(in the rows, 128 means zero)
A single turn carries every row of the set below to another of its rows. Some are shown first; where does it send the rows asked next?
Nel: [124 141 113 126 122 165 135 145 153 162 153 134 117 116]
betu: [122 116 133 143 112 103 109 131 155 115 141 126 161 114]
mitu: [153 122 114 121 121 134  99 109 146 147 132 174 116 106]
nuzal: [142 122 155 108 133 122 132 107 120 169 110 144 110 163]
mepim: [117 111 139 132 127  96 147 139 111 122 107 106 112 141]
bopu: [113 134 161 126 137 106 128  95 125 125 128  93 144 131]
lofa: [129 152 125 134 144 143 154 104 130 150 125 140  83 125]
Nez: [132 130 139 148 138 142 162 117 156 138 128 144  96 110]
guv: [136 134 110 148 115  92 108 140 137 111 140 125 136 110]
Lozib: [129 148 165 106 110 100 157 143 115 129 114 107 125 123]
Patiz: [158 128 120 113 130 139  98 117 135 141 151 106 116  89]
dibat: [128  93 131 113 121 121  90 131 113 116 107 136 144 118]
Livat: [166 119 135 122 126 125 112  97 162 129 146 156 125 114]
nupi: [127 149 157  86 113 146 150 122 132 167 126 143 124 145]
gim: [123 143 151 112 123  91 106  98 105 126 119 110 145 135]
suz: [ 82 136 147 126 124 128 140 122 116 155  95 140 134 131]
Miga: [149 138 110 112 133 133 110 122 129 150 157 114  96  95]
Rubek: [143 122 135 103 108 103  89 144 119 147 122 132 135  83]
daf: [134 114 144 107 103 104 106 143 120 134 112 115 144  82]
ziz: [ 98 118 168 123 130 141 140 102 135 158  99 141 132 118]
gobe: [106 141 116 111 120 160 136 148 137 165 141 145 111 120]
raz: [135 125 118 151 135 148 128 151 143 164 122 155 126 139]
Moniz: [167 129 112 134 154 142 103 119 125 120 138 118 121 125]
doti: [126 158 152 114 116  93 140 159 110 127 119 111 129 113]
bem: [124 159 157  78 123 134 138 120 111 154 125 138 124 144]

mitu moves to lofa
Livat moves to Nez
Patiz moves to Nel
Where do these go?
Rubek moves to Miga
Moniz moves to raz

